Each row has a name. Each piece below is followed by the name of the row it came from, unless a question asks for something else. Each question is about the rows just above it.

[ -5 -39  39  -2 -17  -5 -12 -16   8  15 -37  38 -18  10  -7  36   0  30
  14 -12  15  11  10  23 -19 -20 -25  13   2  -8  18 -16 -33 -21  13  -9
 -15 -40  -1   5  -2  36  38   1  17   6  20 -29   4  -3   0   3  -1   3
   2 -12   5  -9   0  -2   7] : Mab
[-11 -16  28 -17  15  25   3  -4   3 -19 -21   2  39 -26  -7  27 -30 -19
 -37 -28  26   7  -2 -14  19 -45  -9 -26 -35 -35  -2  13  23  33   1  -5
 -14  -2  -8  15  40 -14  11 -16   6  21  22   2  13  -1 -10  -3  24 -29
  27  18  -5   5  10  -5 -19] : Dul
[  3  15 -26  -7  19 -13   2   3  -5   3   4  -8   7  20  -1   4  16  15
 -20 -11  10  18 -17  -1   6 -10  -6  -7  -3   2  -7   6  20  17 -27 -11
  -5 -20 -18  22  15 -19   8   2  -1 -23  -9 -18   4  25 -14   7   3  18
   7  21  22  -3 -20   6  -7] : neduz
[ -3  -3  11 -12   5  11   4  -2  -1 -14 -13   0  21 -15  -2  15 -18  -9
 -18 -17  18   3   1  -9   2 -28  -3 -17 -20 -16   0   5  17  15   1   3
  -7   1  -4   7  23  -8   7  -7   3   8  11   2   6   5  -3   1  10 -15
  13   9  -5   5   1  -3  -9] : Fabo
[  3   9 -26  -9  11   1   1  14   3  -9  13 -15  20  -5   1 -29  22   0
  -2  -6  -5  -1  -2 -10  16   3   8  -1  -1   6 -22  25  13  14 -12  -4
   6  12   6 -11   4 -21 -20  -1  -8   5 -11  20   6  -3  -6  -3 -12   0
   0  -4  -7  -6  21   6   4] : nipo
[ -1   5   4   0  -1  -8   1  12   6  -2  18  -6   4  18  13   0  11   8
  -3   4   1  19 -15  11   6   2 -10  -8  -4   1 -12  13  30  29 -35 -17
 -13 -12 -14  35  31 -31   5  10 -12 -32 -14 -19  16  41 -29 -11   7  16
   8  35  33   1 -19   9  -2] : pesi
[ -2  -9  16   3  -6  -1  -3  -7   0   5 -10  10 -11   3  -2  17  -8   4
   2   1   4   2   2   7 -10  -4  -6   2   1  -4  11 -13  -9  -9   6   1
  -3 -10  -2   5  -2  14  13   1   4  -2   7 -12  -3   1   3   1   4  -1
   1   0   4   2  -9  -3  -2] : tago
[ -7 -15  13   3  11   8  -3   0   8   6   0   2   5   0  -7   2   1  -8
 -11   1  -3   2  -5   1  23   2  -6   3   0 -14  -4   6  -8  11  -1 -14
   0  -6  -1   5   4   0  -1  -8   1  11   6  -2   5 -12  -6  -6  10  -6
   9   6   5  -3  11   0  -8] : doduf
[  3  46  -7  24   5   6  16  -6 -20  -3  35 -31 -17  -3   5   8 -50 -53
 -20  39 -13 -16 -12 -15  -8  27  24 -21  -1  -3  23 -35  27   3  -2  29
  15  40 -13  17  -8 -11 -17  -1 -17 -25  -7   4 -23  16  15  -1  30  -7
  -3  31   8  35 -54 -14 -25] : rikom
[-15 -38  25  19  23  12 -11   2  22  28  10   3  -4  11 -16  -7  17 -14
 -11  16 -23   1 -15  10  58  30 -13  21  17 -25 -11  13 -35  17  -3 -40
   4 -16  -1   7 -10   5  -8 -13   1  23   8  -7   9 -36 -13 -14  17  -2
  13   9  18 -14  30   1 -15] : Beli
[  6  -9  18  10 -21   9   1   0  15  -5 -15   4  -3 -13 -12   0  -8  -6
  16  -4  -1 -15  12  -9  -5  -2   7   5   2  -2   9 -11 -23 -22  28  13
  12   9  12 -28 -25  24  -3  -8  10  24  11  14 -14 -31  23   9  -5 -13
  -6 -28 -24   0  15  -7   0] : vinur
[  3  15 -26  -7  19 -13   2   3  -5   3   4  -8   7  20  -1   4  16  15
 -20 -11  10  18 -17  -1   6 -10  -6  -7  -3  -2  -7   6  20  17 -27 -11
  -5 -20 -18  22  15 -19   8   2  -1 -23  -9 -18   4  25 -14   7   3  18
   7  21  22  -3 -20   6  -7] : dusen
The row with [-1  5  4  0 -1 -8  1 11  6 -2] is
doduf
q: [ -1   5   4   0  -1  -8   1  12   6  -2  18  -6   4  18  13   0  11   8
  -3   4   1  19 -15  11   6   2 -10  -8  -4   1 -12  13  30  29 -35 -17
 -13 -12 -14  35  31 -31   5  10 -12 -32 -14 -19  16  41 -29 -11   7  16
   8  35  33   1 -19   9  -2]
pesi
Which row holds these entries in another order? [-19 -11 -16  28 -17  15  25   3  -4   3 -19 -21   2  39 -26  -7  27 -30
 -19 -37 -28  26   7  -2 -14  19 -45  -9 -26 -35 -35  -2  13  23  33   1
  -5 -14  -2  -8  15  40 -14  11 -16   6  21  22   2  13  -1 -10  -3  24
 -29  27  18  -5   5  10  -5]
Dul

[-5  1 -1 -1  2 -1  1 -2 -1  0  2  2  0]  Vegat
[ 4 -2 -9  9  0  1  8 -2  8 -6  0  3  4]  nilad
[ 19   0  -8   4  -8 -12   0  -2   1  -3  -1  -1   1]  Vinu
[-1 -5 -1  2  1  2  2 -1  1  0 -3 -1  1]  sisa
[ -8   4  19 -12   0  -8  -4   7  -9  13   5   4  -4]  dufud
[ 2 -2 -1 -5  0  3  1 -1 -6 -1  2 -3  0]  tuso
[13 -9 12 12  4 -2 16  2  9 -2 -2 16  0]  veri
[-14   5   4 -37  -4  13 -51 -16 -30  -3 -15 -46 -15]  Sakap
[  2  -1  -5   2   0   2   0  -1   1  -3 -50  -1   1]  gizi
[-51  -1  -5   2   0   2   0  -2   1  -3  -1  -6  -1]  puvif
q: [-1 -5  2  0  2  0 -2  1 -3 -1 -6 -1]
puvif
Put [  1   1  -1  -5   2   2   0   2  -1  -3  -1 -50   0] back in order: which row is it?
gizi
Which row holds these entries in another order? [  1  -1 -50  -3   1  -1   0   2   0   2  -5  -1   2]
gizi
Which row holds these entries in another order? [ -3  -1  -6  -1 -51  -1  -5   2   0   2   0  -2   1]
puvif
Which value is in both dufud and Vegat?
[0]
The row with [ -8   4  19 -12   0  -8] is
dufud

[-22  -6 -17 -13  -1   4   2   3   1  13 -14  13 -13 -12   4   8 -27 -17
 -12  -3   0  19 -22  31 -13  -7 -14  12 -13 -16 -30  32 -23  10   5  -8
  17  20  16]  gotuf
[-13 -17  24  21 -11 -22  18  -9  -7  -3 -38  -2  32  15  -7  -2  11   7
   0  56  26 -14   6 -36   1 -28  20  12  12 -10  16   5   8   6 -13  26
   9  20   5]  Saled
[ -4  29   3 -31  -9  15   3  10 -15   0  24  10  39  13 -38  13  16  15
  20  15  15   1  28  15 -14   2 -22  -2  -6  23   9  -6 -26   1 -18 -49
  -2   9  -7]  folub
[ -1  22 -21  -6  24 -32 -15  -9   9  25   2   3  -2  10 -18  24 -12  19
  13  -3  26 -48  13  -3  -6  34 -14  19  12   9   1  -9  16  10   5 -47
 -16  20 -27]  kivi
[ 15  35 -36  -6  24  -1  -8  24   2 -12 -14  13 -24  -1 -29  -2  -4   1
  25 -15 -39 -26  -1   9   1  23   3 -24 -29 -16   9  18   8  -9 -25   1
 -32  12   5]  mamud
[ 15   9  -6  10  24 -22 -15 -31  15  15   2   3  -2  15  -7  -2   3  13
  13   9  39 -26  28 -14   1 -18  -6  19  29  15  16 -49  23  -8  -1   1
   0  -4 -38]  ratul
Which row holds these entries in another order? [-38  -4   0   1  -1  -8  23 -49  16  15  29  19  -6 -18   1 -14  28 -26
  39   9  13  13   3  -2  -7  15  -2   3   2  15  15 -31 -15 -22  24  10
  -6   9  15]
ratul
Which row holds [-13 -17  24  21 -11 -22  18  -9  -7  -3 -38  -2  32  15  -7  -2  11   7
   0  56  26 -14   6 -36   1 -28  20  12  12 -10  16   5   8   6 -13  26
   9  20   5]?
Saled
[  0  24  10  39  13 -38  13  16  15  20] is in which row?
folub

[ 11 -46   1  46  15   1  -9 -49 -21   7   9   0   3  21   1  29  17   0
  10 -44  -4 -19  11  -1]  til
[  1  18  -7 -43  -9  -5   1  17   2  -2  -6  -8  -4   5  -4  23  -7 -13
  14  12  -7  -1   5  -1]  lebu
[ -1  -2  11  19   3   9   6  -3  22   0   4  19   4  -5   1  -6   1  23
 -15 -12   0  29  -5   1]  lalo
[ -7  -1   1  -9   5  12  -4  23 -13  18   1  -1  -7   2  -5  17  -7  -8
  -2 -43   5  -4  14  -7]  Vokes
[ -1  11 -19  -4 -44  10   0  17  29   1  21   3   0   9   7 -21 -49  -9
   1  15  46   1 -46  11] is which row reordered?
til
q: [ -7  -1   1  -9   5  12  -4  23 -13  18   1  -1  -7   2  -5  17  -7  -8
  -2 -43   5  -4  14  -7]
Vokes
The row with [ 46  15   1  -9 -49] is
til
Which row holds these entries in another order? [  5  -7  14  -8  -1  -7  -7   1 -13  -5  -9  -4  -1 -43  -2  12  17  23
   5  -6   2  -4   1  18]
lebu
q: [  1  18  -7 -43  -9  -5   1  17   2  -2  -6  -8  -4   5  -4  23  -7 -13
  14  12  -7  -1   5  -1]
lebu

[  1  -3   1   3 -15]  Fedak
[-34 -42  -6 -20 -16]  fid
[  0   0   0  -4 -16]  Fas
[ 3 12  1 14  7]  dize
[16 17  2  0  3]  kilef
[ -3  -6  -3 -12  -5]  saruk
[-14 -16  -2   0   1]  lero
[12 13  4 21  3]  Tas
[4 5 0 2 0]  Gil
Which value is in both fid and Fas?
[-16]
The one value in fid and saruk:
[-6]
q: [ 3 12]
dize

